In the rows, zero is written as 128.
Each path below is one point turned by a fixed rotation once a step. After each direction that follows a path, write how fast that rotation turns it, in degrees a step (0 if it stays still).
Each turn is a multiple of 5 degrees from 10 to 175, or 0.
Each row of a path follows its step; steps can be skipped.
Rotation 1:
step 3: [134 130 135 123 117 113 132 122 130 126 129 133 121 139 124 122 131 129
 141 116 123 132 133 124 130 139 130 119 127 146 136 145 131 132 135 132
 122 133 121 126 134 121 125 130 128 120 122 123 118 134 125 147 127 130
 112 128 129 132 135 126 122 126 134 133 138 126 130 111 138 109 127 116
 123 136 133 120 133 141 126]
step 10: [136 132 134 140 129 130 140 152 130 128 125 130 122 131 129 120 131 136
 129 129 124 130 122 127 133 147 145 137 146 137 121 138 123 128 119 128
 126 132 129 132 132 122 117 140 135 137 126 126 124 132 131 120 135 113
 121 137 137 132 125 121 136 125 136 133 133 129 120 124 136 121 140 125
 128 128 113 123 140 132 135]
step 13: [123 120 126 132 139 124 122 137 128 122 106 136 131 122 123 125 135 133
 138 121 125 142 138 113 127 124 121 124 131 144 126 138 124 125 135 126
 120 123 119 130 119 133 136 128 118 135 130 130 120 129 133 125 125 123
 128 124 134 126 118 113 134 137 134 142 125 136 130 111 130 125 118 125
 121 138 125 112 135 120 118]
step 19: [119 133 140 147 133 128 122 134 136 124 111 130 131 135 125 131 118 136
 138 114 133 135 131 119 124 134 126 140 125 139 122 142 137 118 125 134
 118 122 126 133 129 140 128 135 134 119 131 120 134 138 114 131 140 121
 129 125 141 135 130 130 123 121 134 136 134 131 122 115 133 123 133 118
 123 134 133 115 134 134 135]
step 20: [131 144 146 129 127 124 121 135 136 131 123 136 125 136 116 124 130 133
 137 118 133 141 135 117 137 150 122 129 122 126 132 131 132 127 126 135
 124 119 117 132 143 119 122 129 132 127 131 124 124 141 128 145 136 126
 106 128 136 130 123 124 125 125 138 127 130 136 136 119 121 132 133 127
 115 125 132 124 123 119 128]
step 24: [124 122 127 141 150 122 124 141 114 129 132 134 120 125 129 139 125 125
 141 142 137 133 124 109 127 133 127 138 134 134 128 128 128 123 115 133
 115 121 127 129 134 137 126 122 115 132 122 130 127 140 123 128 143 116
 124 121 139 136 132 130 133 121 126 137 119 136 120 115 131 128 130 123
 123 131 122 131 124 133 119]
step 25: [126 140 141 138 146 123 119 128 129 130 128 123 123 131 131 128 132 129
 133 125 131 136 128 118 139 147 123 131 128 139 119 139 125 115 127 125
 128 121 123 142 124 132 139 139 113 140 117 129 117 137 134 125 132 126
 123 133 133 126 122 126 139 135 135 125 118 133 128 107 126 121 135 116
 125 128 124 123 132 126 126]
step 26: [130 134 135 123 138 117 135 132 128 123 126 120 122 135 116 125 140 134
 137 137 128 137 127 133 141 141 128 137 125 144 118 140 109 129 135 129
 130 119 115 136 121 124 125 124 129 126 132 134 126 144 140 133 127 119
 119 122 142 134 126 122 129 135 123 141 125 127 137 121 129 120 121 128
 121 120 119 118 134 125 141]
Speeds:
[125 129 129 131 128 128 128 131 127 129 126 129 128 129 129 129 127 128
 125 123 128 128 127 128 126 127 131 130 129 128 126 129 130 127 126 128
 128 124 131 129 129 128 131 130 128 130 127 129 128 126 130 126 126 130
 130 128 125 125 130 125 130 129 133 131 130 126 127 124 129 126 126 128
 129 129 129 128 130 126 130]  120
[125 130 127 127 127 128 124 128 127 129 130 129 127 129 128 127 130 128
 129 125 125 126 127 123 126 127 131 128 124 128 128 128 129 130 127 130
 130 129 128 129 129 126 128 129 129 129 127 130 130 131 127 129 131 130
 129 127 130 126 127 131 129 125 128 130 127 129 129 131 131 132 130 125
 128 127 124 129 131 126 130]  25
[127 128 126 129 127 126 127 131 125 131 125 131 126 126 129 129 127 128
 127 128 128 131 130 129 127 130 129 128 128 130 133 123 128 127 129 127
 129 130 127 128 126 127 129 127 125 128 127 126 124 127 128 129 128 130
 125 128 128 125 130 127 122 128 128 129 130 128 128 130 130 130 124 127
 131 131 130 128 129 126 125]  40
[128 130 126 128 128 129 123 130 130 129 128 129 128 129 129 128 129 130
 127 127 131 129 127 126 127 127 126 125 127 127 128 126 128 129 131 131
 131 128 130 127 128 129 129 130 126 130 130 126 127 129 131 128 125 128
 127 124 129 132 127 126 130 127 129 126 133 127 129 126 124 129 128 128
 130 125 125 131 127 129 125]  160
[132 129 128 127 126 127 127 127 130 132 124 126 128 133 130 131 125 126
 130 125 127 128 131 128 131 128 127 130 125 131 128 130 126 130 129 125
 129 124 128 128 126 128 129 127 128 130 130 129 129 129 128 130 129 128
 129 126 132 126 129 128 128 128 129 128 127 129 131 127 128 128 126 129
 128 129 128 129 124 126 129]  60
[131 127 130 125 128 129 126 127 130 128 126 129 132 131 126 126 128 133
 127 128 129 127 125 127 127 128 128 126 128 129 130 128 129 126 130 127
 126 128 129 124 130 128 128 127 130 128 130 126 131 131 129 126 129 128
 129 129 126 125 126 126 123 129 131 129 130 131 129 130 127 128 124 127
 124 130 127 128 130 129 128]  45
[125 129 125 126 125 128 131 126 129 127 125 128 126 130 130 128 127 128
 126 124 130 129 127 124 127 130 126 128 129 127 131 129 127 126 126 128
 129 126 126 127 128 126 125 126 130 130 127 124 126 129 127 128 129 127
 129 129 126 131 128 127 129 126 126 125 128 129 126 130 127 128 127 130
 128 127 126 124 131 127 131]  40
Rotation 2:
step 0: [124 138 115 123 121 117 126 125 124 125 138 138 124 128 132 133 115 113
 121 121 136 117 122 141 144 124 115 146 124 135 137 134 130 144 136 113
 124 139 135 141 130 122 114 128 122 143 121 119 128 122 122 127 128 135
 134 134 131 133 131 132 121 131 127 130 145 129 134 117 136 136 132 129
 135 125 125 123 132 125 141]
step 1: [127 134 120 126 126 122 122 131 130 122 124 122 123 142 124 123 138 124
 120 131 125 116 112 125 138 128 119 124 108 112 129 118 115 119 123 133
 117 142 136 123 137 137 132 116 140 134 129 125 129 125 128 125 126 115
 128 132 124 142 129 128 103 112 130 135 128 126 133 119 118 128 130 132
 117 127 122 121 139 123 135]
step 3: [147 137 123 115 131 121 134 148 132 117 116 130 117 121 145 126 127 124
 138 141 125 129 130 117 146 135 134 129 144 140 131 122 124 129 124 137
 128 132 112 132 138 123 123 136 121 127 132 107 126 129 124 137 131 124
 123 129 132 125 122 132 123 140 133 121 137 127 128 131 135 129 126 137
 122 127 115 119 133 118 130]
step 6: [131 114 144 123 137 139 124 139 137 142 138 132 129 122 125 140 122 127
 137 143 136 128 116 130 124 133 126 123 118 125 119 132 132 131 135 132
 118 126 120 138 140 132 135 136 118 129 143 121 138 122 132 128 145 125
 124 123 120 130 129 110 118 136 127 128 136 109 123 126 115 134 125 137
 129 131 133 117 127 120 122]
step 7: [126 124 138 121 137 142 133 133 127 104 124 133 120 124 122 122 124 134
 133 130 115 139 120 128 133 119 136 126 111 134 134 123 143 126 147 122
 126 123 124 116 131 123 124 138 132 135 138 134 134 120 118 129 142 120
 140 123 144 141 125 126 135 133 133 123 127 125 132 131 136 132 140 133
 135 127 129 121 128 149 129]
step 19: [119 132 119 122 143 130 121 131 131 130 118 129 125 128 115 124 116 133
 133 137 124 120 125 137 126 115 137 113 122 133 126 120 127 125 127 120
 132 126 115 115 150 122 126 131 137 110 120 134 126 143 128 128 132 134
 135 130 128 118 110 129 123 112 137 138 126 124 139 131 137 134 137 136
 121 125 112 119 123 125 130]
step 25: [127 132 124 136 117 137 118 126 113 127 138 129 115 121 116 135 126 134
 127 126 132 121 123 126 132 122 130 126 145 135 133 137 142 128 121 120
 124 128 130 130 137 128 126 124 144 132 122 130 126 124 113 125 126 131
 135 117 125 130 128 128 132 141 128 135 126 120 128 145 138 133 116 107
 136 126 146 132 138 150 122]
step 26: [119 135 123 119 130 120 123 115 123 127 124 131 138 157 138 127 123 140
 129 120 128 120 129 131 143 124 129 137 132 138 140 131 122 122 122 129
 120 138 128 141 127 132 134 121 135 120 128 135 134 130 134 126 132 135
 128 133 136 134 140 134 126 135 134 129 117 125 142 129 131 136 120 112
 118 132 137 134 108 134 141]
Speeds:
[129 129 129 125 127 125 126 129 127 132 126 127 128 130 130 129 127 126
 128 126 131 131 127 125 130 126 128 128 129 130 123 131 124 126 129 124
 128 127 129 126 125 125 126 127 132 127 128 129 127 128 126 127 127 129
 126 129 127 130 128 129 126 128 128 132 128 127 127 129 129 129 128 126
 127 130 129 128 126 131 126]  10
[128 128 131 126 128 133 128 131 128 127 129 128 132 126 129 128 125 132
 128 128 131 126 127 131 128 128 127 127 128 129 129 130 127 126 131 128
 128 124 127 129 126 129 130 126 131 124 126 130 130 129 131 128 132 128
 131 129 131 127 128 129 128 131 128 128 129 128 126 127 128 127 130 129
 129 132 128 129 128 129 129]  35
[129 129 128 128 127 129 131 130 124 128 130 129 128 127 128 129 130 125
 128 122 127 125 126 127 126 127 129 127 125 129 131 130 130 128 129 126
 129 127 128 125 125 126 128 130 125 129 125 128 129 125 129 129 129 126
 129 130 128 124 129 130 128 131 127 126 127 129 130 129 129 127 126 124
 128 127 127 129 127 131 127]  140
[129 129 125 126 126 130 129 132 128 127 124 124 129 131 124 130 130 131
 129 127 130 130 129 130 128 126 128 128 130 128 129 128 129 130 129 130
 128 128 130 129 129 127 122 131 126 130 128 129 127 127 124 129 128 129
 129 126 129 128 131 129 129 130 127 126 130 127 128 125 128 129 127 127
 130 130 127 126 130 131 130]  100
[128 124 131 128 129 126 129 128 129 129 127 131 126 128 124 130 125 127
 126 128 126 131 126 128 126 131 127 131 127 126 128 133 126 129 132 128
 125 126 129 127 126 127 127 127 129 128 129 131 125 127 127 129 130 128
 128 127 127 128 129 126 130 129 128 124 130 130 128 128 126 127 128 130
 128 125 129 127 129 128 132]  45
Rotation 3:
step 0: [120 127 133 127 138 110 133 127 123 142 130 126 133 117 117 126 133 125
 140 129 121 127 116 120 117 128 117 136 127 133 134 125 114 127 121 121
 128 121 129 122 123 126 134 133 128 133 118 124 127 132 119 127 127 124
 130 129 125 123 130 114 125 123 132 125 129 140 142 111 121 134 151 125
 140 138 111 141 134 110 131]
step 1: [134 141 130 128 135 127 132 126 120 129 139 117 125 117 105 125 124 139
 143 120 133 126 128 114 123 126 127 122 124 115 137 125 128 126 119 141
 121 130 109 119 118 141 132 136 123 135 119 128 126 124 116 121 133 125
 120 140 116 122 127 110 136 117 124 136 130 139 128 124 129 124 130 122
 122 117 128 119 126 124 126]
step 5: [135 132 126 130 116 121 128 125 129 118 130 107 125 115 129 133 127 141
 136 134 136 144 128 124 133 122 126 114 128 126 116 124 119 135 132 129
 118 124 116 129 129 134 133 128 120 123 124 119 125 119 130 137 129 114
 127 125 110 142 121 132 130 139 122 131 124 139 132 131 123 125 120 118
 136 134 106 121 113 132 130]
step 7: [127 142 125 143 125 127 116 130 127 133 131 125 133 119 136 141 123 130
 131 143 133 130 130 134 142 120 135 130 141 115 130 127 129 141 129 131
 134 139 135 117 126 124 134 127 143 117 125 125 143 111 131 121 123 123
 138 126 124 130 128 126 131 115 127 137 129 135 142 125 117 124 111 125
 140 122 116 130 133 122 124]
step 10: [131 115 129 117 123 137 124 125 132 134 127 123 138 125 141 127 115 135
 139 133 129 129 138 129 132 132 135 125 128 108 131 124 131 143 143 137
 126 140 115 115 120 125 119 118 137 120 118 139 130 131 118 112 137 127
 125 131 131 128 133 111 130 107 128 128 134 131 126 135 127 133 128 137
 128 138 119 128 130 124 130]
step 11: [124 135 128 138 137 122 120 132 123 130 134 116 135 121 138 116 122 143
 121 123 120 133 133 124 141 126 123 132 130 133 123 133 139 144 132 132
 121 135 127 120 135 125 129 123 122 120 129 138 145 141 125 133 142 138
 134 138 129 122 137 130 139 122 133 119 131 124 121 128 106 133 120 130
 122 138 113 128 133 118 124]
step 23: [115 127 116 132 131 138 130 133 136 118 127 133 127 119 144 152 132 135
 133 130 123 132 128 135 129 121 133 133 121 113 127 145 132 126 132 134
 123 128 123 122 132 143 139 133 132 128 124 118 132 129 135 130 134 133
 135 124 125 135 132 121 125 130 126 131 125 132 137 118 107 108 112 133
 135 119 118 119 130 130 125]
step 25: [116 117 134 136 132 129 124 137 125 132 134 137 130 120 138 125 129 111
 138 126 129 121 129 130 128 126 122 147 123 124 128 136 111 138 130 130
 126 133 129 127 127 127 135 133 131 121 128 123 140 136 144 128 122 139
 134 108 119 125 133 120 115 112 116 137 116 136 122 120 127 130 127 130
 137 142 123 129 120 117 128]
Speeds:
[127 129 129 126 127 128 132 127 127 128 125 126 125 128 127 129 127 130
 127 130 129 128 126 129 129 126 125 129 125 126 130 126 128 128 125 133
 128 127 127 131 128 129 130 127 125 130 133 126 126 128 129 126 126 127
 128 127 130 128 128 126 133 128 126 128 127 126 128 124 126 131 132 128
 129 126 129 129 129 127 128]  20
[130 127 127 126 129 130 129 126 128 127 129 127 128 127 128 129 127 131
 128 129 126 129 126 128 130 125 128 127 130 128 125 128 129 128 127 130
 127 128 131 125 129 127 131 131 126 131 124 127 130 129 130 127 129 126
 127 129 127 126 130 131 129 128 129 123 130 125 122 128 128 128 127 126
 128 126 127 124 125 128 130]  115
[129 126 127 124 126 129 130 126 132 128 124 128 129 130 129 130 128 127
 127 131 127 133 126 128 126 128 127 127 132 128 126 127 127 131 130 127
 128 130 124 127 125 127 129 128 131 127 128 127 125 129 128 130 128 127
 127 131 128 129 128 129 127 131 129 127 131 130 130 126 127 129 126 127
 130 128 127 132 129 125 128]  135
[126 126 129 125 128 124 131 127 127 127 129 128 126 131 127 128 127 127
 131 126 127 127 126 126 125 129 129 127 126 126 126 127 126 127 128 128
 127 123 124 124 130 127 125 130 124 125 128 127 127 128 127 127 125 125
 128 127 127 127 130 130 129 129 124 130 129 129 129 130 129 126 128 127
 128 130 127 128 127 126 132]  85
[130 129 125 128 126 129 129 126 127 129 126 131 126 130 130 126 131 128
 130 126 131 128 128 126 130 129 128 127 126 128 129 127 126 132 128 130
 125 128 125 126 127 128 130 126 128 129 126 130 129 128 134 128 126 127
 127 128 130 125 124 129 127 128 129 130 127 127 128 127 130 129 129 130
 128 130 128 128 126 130 125]  95
[127 123 125 127 130 128 129 130 128 126 129 128 125 128 129 131 130 127
 128 128 128 131 129 127 127 128 127 130 127 128 128 128 129 127 127 128
 127 127 127 129 127 123 126 126 130 131 129 127 130 132 130 127 129 129
 131 124 128 128 127 129 128 128 129 126 125 131 127 127 127 128 125 129
 127 127 135 126 129 127 127]  10
Rotation 4:
step 0: [132 129 123 119 142 137 138 130 126 124 137 130 132 126 136 123 139 130
 131 135 131 135 134 123 122 118 141 131 130 124 125 130 122 119 130 129
 130 134 106 129 127 113 115 129 136 134 137 127 140 128 143 132 156 132
 124 124 133 121 120 129 137 133 133 121 132 110 129 138 122 128 129 120
 123 114 133 128 132 129 124]
step 2: [121 123 141 143 144 124 137 120 128 134 126 120 134 125 135 141 137 132
 125 126 129 121 130 123 137 117 132 127 136 125 124 133 129 129 133 128
 124 146 131 123 118 126 125 133 120 146 131 119 123 127 132 127 106 110
 126 126 133 136 136 136 129 136 132 125 121 121 118 122 134 137 133 140
 122 129 136 128 146 124 120]
step 5: [126 123 130 126 123 134 140 125 128 141 133 124 122 116 114 132 118 137
 110 141 133 120 145 125 132 121 134 124 125 127 130 130 128 127 152 119
 126 129 119 120 130 125 113 124 123 123 131 124 117 133 125 130 119 125
 128 136 121 131 142 135 117 132 130 117 133 128 139 121 136 122 125 121
 136 120 123 107 128 123 128]
step 10: [130 134 132 134 137 128 141 129 122 120 126 124 121 126 126 110 145 131
 137 128 121 141 144 132 122 122 115 139 138 133 123 130 117 112 138 128
 130 119 120 126 125 124 140 129 135 118 136 134 136 131 127 134 124 129
 130 141 123 126 117 127 118 128 131 129 120 137 126 127 128 130 103 116
 121 134 138 130 127 122 133]
step 13: [126 134 134 119 137 124 130 132 135 126 132 132 128 150 124 119 124 118
 128 122 137 132 141 131 126 108 119 130 129 139 130 115 118 127 133 124
 132 134 113 125 117 125 130 111 139 138 131 122 129 133 129 125 130 137
 117 113 135 132 120 118 121 127 130 126 137 122 128 123 123 138 130 127
 114 120 136 134 127 146 135]
step 16: [130 134 133 132 141 132 132 125 126 128 134 120 131 117 118 115 133 125
 129 136 119 123 132 123 130 117 131 123 136 126 120 125 124 121 119 133
 120 122 121 133 139 118 137 110 149 118 126 112 138 135 123 153 139 133
 121 132 121 122 121 125 117 126 129 121 119 134 124 128 128 126 128 136
 136 124 122 137 119 136 133]
step 21: [121 136 127 140 140 123 132 119 118 126 134 126 123 113 123 124 127 134
 136 137 136 134 134 127 141 119 124 140 118 114 133 133 125 139 127 125
 119 143 124 133 127 124 114 129 123 126 128 124 134 119 146 116 121 121
 124 131 122 125 125 145 118 126 125 115 138 116 122 133 138 118 133 126
 133 122 134 131 141 119 124]
step 22: [129 137 131 137 128 113 133 133 122 130 132 132 142 128 127 129 129 137
 130 141 134 126 135 119 119 130 119 120 128 123 121 116 116 121 120 124
 132 125 122 127 133 121 125 115 138 129 138 118 122 134 121 131 150 149
 130 132 121 126 149 137 128 119 128 119 133 114 126 132 123 131 126 113
 135 128 116 131 125 135 125]
Speeds:
[129 124 132 130 127 128 128 130 128 123 128 127 127 124 128 122 126 128
 127 129 126 127 129 128 129 128 131 129 127 128 126 130 129 130 129 125
 127 126 128 131 127 125 126 129 128 129 124 132 130 128 128 129 128 129
 130 126 127 127 130 128 126 131 128 128 128 126 132 127 129 127 129 129
 128 128 128 129 126 127 128]  160
[128 128 130 129 128 126 127 124 129 128 129 125 127 129 128 129 128 127
 127 131 127 125 128 127 132 131 128 128 125 130 127 127 131 129 133 128
 130 127 129 129 126 126 130 124 129 128 130 127 126 130 130 127 128 127
 123 127 129 128 126 128 124 128 131 130 126 131 125 129 127 127 128 130
 125 128 130 129 128 127 129]  100
